In the rows, zero is written as 128.
The rows of T fall into 4 groups, and each row is roughly a mix of its group's hidden directions; some rows fit no group.
T, 159 rows:
[[113  95 103  78 121 142 115 154 130  86 111  97]
 [110 156 129 176 134 119 134 130 150 155  70 145]
 [113 125  84 134 120 160 140 118 142 111  69 160]
 [165 138 136 112 149 131 136 114 163 165 127  69]
 [152 117 153 160  80 115  93 108 102 140 103 153]
 [ 71 138 127 136 128  74 132 148 134 154 104 106]
 [109 125 128 129 137  64 140 108  74 107 123 127]
 [147 153 141 100 127 127 115 136 152 150  58 146]
 [ 99  82  96 163 142 111 125 152 115 104  97 105]
 [108 118  84 123 128 120 122  85 121 115 177  90]
 [140 133 139 103 136 132 101  87 127  95 119 191]
 [170 152 114 129 146 144  80 137  85 100 138 145]
 [135  91 177 153 113 114 132 129 158 122 108  81]
 [ 99 124 119 153 103 111 108 137 115 126 130  55]
 [118 151 137 112 142 123 159 116 115 113 188 175]
 [143 162 114  64 139 166 126 104 136 134 136 105]
 [100 153 133 170  84  88 126 139 160 149 134 115]
 [153 119 133  95 147 103 140  85 169 141 107  91]
 [155 151 150 154 140 172 125 155 141 139  79 153]
 [121  90 162 157 106 160 155 152 141 117  84 124]
 [158 119 138 115 109 100 186 125 128 152 112  84]
 [138 132  72 153 145  92 127 134 137 148  90  94]
 [131 148 126 122 140 162 139  89 184 169 111 120]
 [125  88 111 109  94 120 157 139  80 156 113 157]
 [146  91 158  92  99 140 147 149  99  91 141 104]
 [175 126 144 136 165  75 103 141 119 152 133 148]
 [158 121 152 125 128  66 119 132  96  96 138  98]
 [103  92 124 104 111  76 142 104 105 111 157 103]
 [ 87 143 116 124 154 140  76 109 169 129 116 156]
 [ 73 175 142 121 138 127 106 111 138 101 146 160]
 [115 116 178 152 150  81 126 100 131 162 110 116]
 [157 131 168  91 108 114 110 133 135 122  68 119]
 [ 92 132 148 114  97 154 102  79  92 122 123 103]
 [147  97 109 106 116 112 142 123 158 183  87 140]
 [126 116 127  80  68 153 113 153 130 106 116 148]
 [145  88 120 100 115 114 124 175 125 176 154 142]
 [157  97 114 108 133 119 125  96 106 116 174 175]
 [121 166 174 150 174 140 104 148 154 106 130 136]
 [118 124 111 103 162 144 135 147 124  92 126 194]
 [174 100  96 121 149 140  71 120 117 127 133 149]
 [146 102 113  81 127 175 116 132 122  79 140 128]
 [155 152 123  79 136  96 158 137 137 176 138 145]
 [125 155  85 158 143 129 118  64 121 108 116 121]
 [171 126 120 137 119 102 137  83 106 133  81  98]
 [ 59 148 136 147 108 118 111 122 145 119 113  89]
 [121  87 128 120 107  99 144  90 122 100 137  74]
 [157 160 149 119 132 120 109  87 130 170 106 169]
 [141 141 150 184 107 109 141  97 135 138 156  87]
 [165  73 121 116 139 144 103 170 129 152 147 141]
 [129 160 110 164 138 109 117  84 166 154 103 101]
 [110 111 144 107 140 138 115 114  64 127  89 160]
 [188  91 134 111 109 161 122 124 108 104 103 143]
 [109 114 141  67 124  73 138 154 133 112 132 131]
 [147 111 126 138 104 139 129 116 142 100 150  55]
 [116  86 163 163 122 119 138 104 145 166 101  97]
 [106 126 144  81 154 138 138 103  99 104 169  97]
 [ 85 166  94 148 116 120 118 145 101 105 153  93]
 [112 150  94 123 144 121 102 148 110 119 196 139]
 [148  91 154 126 130 138  97 157 140 120 112  67]
 [104  82 117 132 104 110  92 146 132 147 140  77]
 [168 132 172 118 170 141 142 155 157 135 141  96]
 [108 104 104 168 113 123 171  92 138 135 116  87]
 [132 172 150 138 153 123  82 126  81 114 112 153]
 [130  66 111 105 126 140 110 112 141 106 171 152]
 [ 98  73 122 165 144 102 127 114 158 161 122 131]
 [105 121 125 100 109 101  83 119 161 155  85 112]
 [109 164 108 162 135 168 163 132 163 128 158 111]
 [184 133 124 114 108 148 145 145 170 120 154 163]
 [121 139 117 166 178 118 133 186 146 111 141 127]
 [103 109 101 143 152 165 128 151 129  83  93  99]
 [143 136 133 134 172 132  95  88 149 166 104  95]
 [101 111 124 114 121 120 117 146 138  88 194 102]
 [107  96 124 156 107 118 119 126 111 111 153  62]
 [111 120  92 144  92 126 162 106 142 134  70 122]
 [ 99 109 132 130 154 171 104  81 169 141 138 126]
 [186 129 146 160 125 149 132 102 113 174 109 128]
 [145 120  89 133 173 132  82  93 145 138 100 137]
 [100 167 164 114 161 136  99 120 145  85 151 123]
 [125 133 115 192 123 148 111 140 168 154 122  97]
 [186 113 140 113 103 177 123 104 118 127 139 101]
 [118 158 170 111 143 125 150  94  98 160 166 142]
 [128 137 146 136 143  81 107 122 139 196 140 142]
 [186 145 116  83 156 104 139 109 136 155 131 128]
 [170 134 161 132 137  81 145 151 138 165 147 155]
 [120 148 155 161 111 124 105  92  95 182 121 120]
 [129 177  93 129 140  87  78 127 137 131 126 108]
 [157 119 118  70 112 140 137 152 167 115 157 103]
 [194 124 113 123 132 120 100 139 171 156 139 140]
 [109 135 136 146 148 132 131 183 106  85 145  88]
 [147 118 172  98 140  80 122 147  87 123 146 144]
 [121 124 104 167 123  90 133 152 174 123 120  83]
 [172 121 112  82 155 143 136 139 163 112 167 120]
 [125 118 124 152 150 149 156  82 122  88 166 159]
 [110  92 105  99  92 102 155 116 108  88 138 106]
 [135 153 131 169 133 180 125 153 161 124  87 134]
 [ 81 115 118 138  84  97 112 156 135 107  94 110]
 [ 98 141 143 139  76 121 109 118 122 162 123  76]
 [149  81 106 136  80 130 140 166  93 130 131 115]
 [129 131  86 133 130  87  98 140  95 115 158  85]
 [101 153 127 154  90 124 109 117 155 109 182 106]
 [196 121 146 122 132  99 149 134 146 151 127 164]
 [ 92 114 154 141 122 136 122  76 141 171 110  95]
 [ 88 161 140 134  81 121 144 149 137 174 108 138]
 [ 88 149 117 131  80 146 150  90 143 152 114 157]
 [152 120 169  86 139 174 124 113 143 120 158  99]
 [122 104  71 162 138 142  87 134 112 141 161 127]
 [ 67 123 110 118 120 105  77 134 125 114 129  98]
 [139 107 178 148 124  77 113 153 137 121 141  93]
 [ 97 120 134  95 162 152 117 113  69 126 107 147]
 [151 137 100 126 136 117 151 154 146 188 106  90]
 [167 127 145 114 174 141 101 115 129 134 102  77]
 [164 150 143 128 149 142 121 135  98  60 119 115]
 [104 139 130 121 133 170  88  86 101 108  94 110]
 [174 164 124 120 139 123 174 117 133 148  82 120]
 [124 166  97 102 158 157 124  69 137 121 135 135]
 [110 151 121 133 121 144 125 135 196 171 112 150]
 [159 111 115 128 172 124 123 119 168 157 118  78]
 [125 116 122 142 132  82  88 137  84 114 155 166]
 [141 122  97 113  96 159  76 137 160 116 146  99]
 [132  81 135 126 113 110 139 150  66 158 137 144]
 [ 91 154  99 123 162 178 145 133 139 144 138  94]
 [116 117 154 110 126 136 127 145 158 193 133 169]
 [147 180  75 137 142 154 110 135 117 144 131 159]
 [153  78 139 105 142 143  80 148 160 141 109 130]
 [ 98 138  92 164 145 140 133 132 151 126  86 174]
 [122 104 109 165 169 119 147 166 174 132 127 152]
 [141 140  94 130 127  94 144  65 122 130 126  89]
 [141  78 121 150 103 137 122 100  89  89 144 153]
 [141  99 108 108 109  98  94  96 111 132 167 165]
 [145 140 153  99 162 103 172 131  83 108 147 120]
 [164 149 108  71 132 114 126 117  90 134 140 162]
 [132 119 155 139 149 158 152 147 157 122  94 184]
 [126 143 105 105 177 123 113 123 149 147 188 139]
 [146 104 112  97 102 146 167 149 159 108 169 148]
 [ 90 130 134  55 137 121 126 136 115 144 137  97]
 [ 84 116 131  86 139 155 139 133  80 109  98 136]
 [147  90 127 146 103 142 167 127 137 146  71 147]
 [123 137 159 176 159 145 128 154  93 129  92 154]
 [111 130 133  71 141 115 144  84 114  84 143 131]
 [137 125 163 135 139 105 141 173 106 119 146  70]
 [151 134 183 138 144 161 124 149 152 149  89 150]
 [112 103 129 101 109 156  87 114  84 122 100  95]
 [105 144 118 129 100 123 119 117 117 121 159 202]
 [122 188 106 139 115 116 143 169  94 156 132 117]
 [ 84 113 143 154 128 102 133 118  81 122  82 111]
 [128 134  98  63 122 109 137  93 114 147 148 156]
 [162 144 143 163 155 159 103 168 101 150 127 150]
 [111 148 131 131 184  93 154 135 128 148 131 176]
 [196 130 128 110 125 112 113 134 101 127 107  85]
 [173 153 148  87 132 114 104 175 106 137 131 115]
 [ 88 173 143 163 114 129 166 163 122 129 105 122]
 [138 137 143 116 135 154 193 138 114 165  92 128]
 [118 167 139 131 160 154  85  80 136 151 120 113]
 [ 97 138 146 150 136 170 138 123 184 107  96 121]
 [ 99 114  88 136  86  90 127 111 126 166 113 101]
 [175 164 115 157 143 142  95 153 121  96 143 105]
 [123  99 156 164 145 134 142  85 103 118  94  92]
 [155 107 120 152 164  91 121 139 148 150 113 181]
 [127 157 136 186 126 131 123  92 136 147 168  98]]

In each list below, four rows fit none of the groups, and each other row fits one group, some only roughly. Which are they? Name them in the order they come.
- k_661: [157 102 144  84 126 144 117 107 112 142 137  70]
- k_284: [171 166 113  98 155 140  99 119 129 122 151  88]
- k_261: [143 144 160 168 142 137 120  77 151 149 145  93]
- k_434: [102  75 113 140  88 112 118 126 100 106 114 162]
- k_457: [135 175 158  92 135 162 153 130 144  90 151 124]
- k_143: [173 116  94 159 108 138 105 152  95 126 100 101]
- k_637: [130  99  97 135 111  88 130 151  83 109  96 100]
- k_298: [100  90 142 113 103 172 150 134 122  90 139 163]
- k_383: [125 132  80 101 178 124 118 123 136  87 125  97]
- k_868: [134 112 115  55 166 138 126 142 127 110 146 146]
- k_680: [158 127 106 119 125 128 125  97 109 202 133 140]
- k_420: [161 126 106  70 166 115 135 114 111 106 121 158]

k_261, k_457, k_383, k_420
- k_963: [139 110 157 127 161 179 114 151 156 109 120 168]
- k_32: [ 89  99 151 146 137 162 144 145 155  97 170 122]
- k_842: [134  73 143 136 136 137 169 104 155 120 138  84]
- k_725: [121 144 145 149 171  81 109  90  94 143 140 117]
- k_309: [142 154 126 166 117 119 158 101 113 149 185 150]
- k_132: [ 80 135 166 114 137 120  98 103  98 104 150  98]
- k_515: [ 75  85 155 119 105 130 125 136 170 139 115 149]
- k_474: [161 112 102 118 164 105 128  94 111 137  95 172]
- k_741: [156  93 126 168 135 100 116 130 102 111  84 159]
- k_582: [141 138 166 165 140 112 157  97  88 157 115 150]
- k_668: [120  81  83 162 123 140 112  89 145 138 102 137]
- k_177: [133 120 146 156 137 164 121  99 183 132 111  86]
- k_648: [178 125 178 166 100 134 137 126 118 143 130  99]

k_309, k_132, k_474, k_648
- k_478: [153 154 166  99 127 184 150 119 151 121 103 127]
- k_356: [138 115 114 141 100 145  89  73  93 135 121  97]
- k_870: [138  71 116 104  94 164 109 154 132 121 125  98]
- k_771: [112 140 150 126  92 118 102 191  94 122 126 111]
- k_65: [167 166 136 121 159  97  95  96 127 128 148  98]
- k_333: [143 108 154 159 138 173 135 170 134 121 100  90]
- k_558: [158 174 130 126 100 106 162 166 132 138 153 157]
- k_664: [ 96 109 127 110  82 136 153 159  76 116 119 139]
- k_747: [149  88  97 152 132 151 104 157 131 163  91 145]
- k_886: [158 178  86 151 136 117 120  90 144 125 156 127]

k_356, k_870, k_664, k_886
- k_812: [144 115 125 181 128 109 106 113  72 128 135 159]
- k_174: [141 119 112 158 149 175  79 100 103 141 117 109]
- k_272: [135 135  96  74 124  90 139 124  97  97 150 107]
- k_808: [186 160 150  94 145 113 110 110 120 109 110 103]
- k_12: [129  91 136 177 129 114 168 128 119 164 121 166]
- k_763: [155  75 132 137 105 128  95 143 112 119 111  79]
- k_462: [154 140 103 105 115 129 122 137 128 195 127 170]
- k_424: [152 116  92 106 104 111 150 142 154 129 169 174]
- k_480: [112 117 177 112 113 105 120 107  67 146 113 132]
- k_978: [ 96 173 150  91 155  84 128 133 132 129 100 138]
- k_50: [143 118  74 142 143 177 111 150 158 109 112 114]
- k_465: [158 127 116 118 149 123 148  55 120 102 143 142]
- k_348: [125  87 176 110 120 128  97 114 105 114 175 123]

k_812, k_272, k_12, k_978
- k_279: [127 146 149  97 133 107  85 129 141 134  97  71]
- k_94: [137 150 141 129 162 166  73 170 133 117 114 125]
- k_416: [113 128 122  98 103  88 144 167 156 149 106  89]
- k_767: [171 110 154 120 151 168  84 157 131 115 107 136]
- k_67: [158 123 127 143 113 172 161 178 142 100 141 146]
- k_452: [128  93 156 172 110  93 123 137 145 163 120  92]
- k_335: [197 136 116 134 113 167 123 124 130 130 100  98]
- k_983: [127  90 141 115 135  94 103 159  98 175 101 115]
- k_883: [ 96 151 124  78 157 122  82 141 127 140  95 115]
- k_40: [197 146 152 144 131 168 139 151 115 114 128 130]

k_67, k_983, k_883, k_40
- k_112: [124 123 123  99 106 152 144 134 143 106 149  57]
- k_240: [170  79 125 109 155 127 129 128 141 127 183 131]
- k_722: [112 171 153 119 114 131 150 133 142 131  72 170]
- k_13: [125 157 149  85 107 129 177 121 156 147 125  92]
- k_614: [148  89  86  90 114 126  87 111 142 117 149 107]
- k_197: [150 116  71 102 135 148 120 147 143 140 105 175]
- k_951: [ 92 141 153 128 115 149 133 115 118 131 133  54]
- k_481: [102  83 104 115 138 122 122 166 103 135 115 179]
- k_822: [ 78 160 135 122 108 114 137 100 162 126  80 132]
- k_500: [122 126 113  94 111 187  93 134 113 111 126 167]

k_13, k_614, k_197, k_481
- k_557: [117  87  85 135 105 166 148  99 112 113 129  95]
- k_74: [133 112  77 141 161 105 123 133 173 151 150 154]
- k_394: [112 102 141 135 113 122 140  70 104 103  81 139]
- k_62: [164 166 160 149 135 158  90 161 102 124 134 117]
- k_64: [140 137 108 137 137 156  53 104 115 138 148 120]
- k_839: [142 154  92 122 127 126 113  78 123 157  83 101]
- k_379: [137 104 103 156  94 109 121  90  83 111 130  94]
- k_583: [135  80 144 159 117 144 166 142 106 110 141  84]
- k_577: [152 154 140 157 162 100 127 156 108 175 154 146]
- k_375: [142 145 121 110 176 114 165 100 175 154 139 126]
- k_804: [ 89 161 141 139 144  94 152 122 132  94 110  82]
- k_8: [162 134 110 134 133 184 143 144 156 115 128 177]
- k_629: [145 146 122 127 140 129  94 154 153 153  80  80]

k_394, k_62, k_577, k_804
- k_620: [101 116 159 151  88 129 146 177 149 142 157 143]
- k_823: [167 164 122  96 106 145 100 106 150 163 149 107]
- k_488: [135  90 122 109 116 112  88  90  97 130 116 174]
- k_494: [124 105 119 158 112 156 157 174 141 169 109 157]
- k_779: [ 86 169 125 136 136 122 186 109 150 137 143 150]
- k_630: [138 116  95 124 147 109  87  68 119 104 150 136]
- k_873: [ 97 139 144 116 118  92 148  93  74 100 130 111]
- k_411: [140 101 145 136  96 159 110 113  83 121  78 143]
- k_856: [ 74 168 124 146 111 111  89 105 128 110 101 122]
- k_483: [138 110 168 101  95 134 145 120  82 147  85 130]
- k_884: [ 89 146 116 123 104 188 110 131 109 121 117 165]
- k_970: [134 110 109 129 138 147 102  97 186 109 133  84]

k_620, k_823, k_873, k_970
- k_739: [111 133 126 135 127 201 106 144 123  86 114 134]
- k_360: [134  87 136  57 108 145 112 136 108 131 143 129]
- k_982: [145 144 163 121  98 100 119 116  70 136  94 140]
- k_832: [162 164 124  96 154 107 135  77 134 107 132 100]
- k_695: [160 162 186 122 122 104 128 133  93 147 112 150]
- k_900: [124 163 158 135 152 162 138 194 128 126 125 136]
- k_244: [115 108 100 133 172 173  95 122 146  91 120 146]
- k_373: [155 110 118 167 138 104  77 148  89 135 132 105]
- k_388: [153 102 100 118 156 114 108  95 105 140 128 185]
- k_404: [112 107 166 146 150 106 127 114  95  82 143  90]
- k_542: [132 116 163 146 109 154 184 171 120 136 106 140]
- k_439: [102 130 126  88  84 120  89 134 141 114 151  85]
- k_707: [ 75 116 144  95 140 104 156 126  95 106 127  95]
- k_144: [114 146 168 165 181 115 111 144 140 138 157 107]

k_739, k_360, k_373, k_388
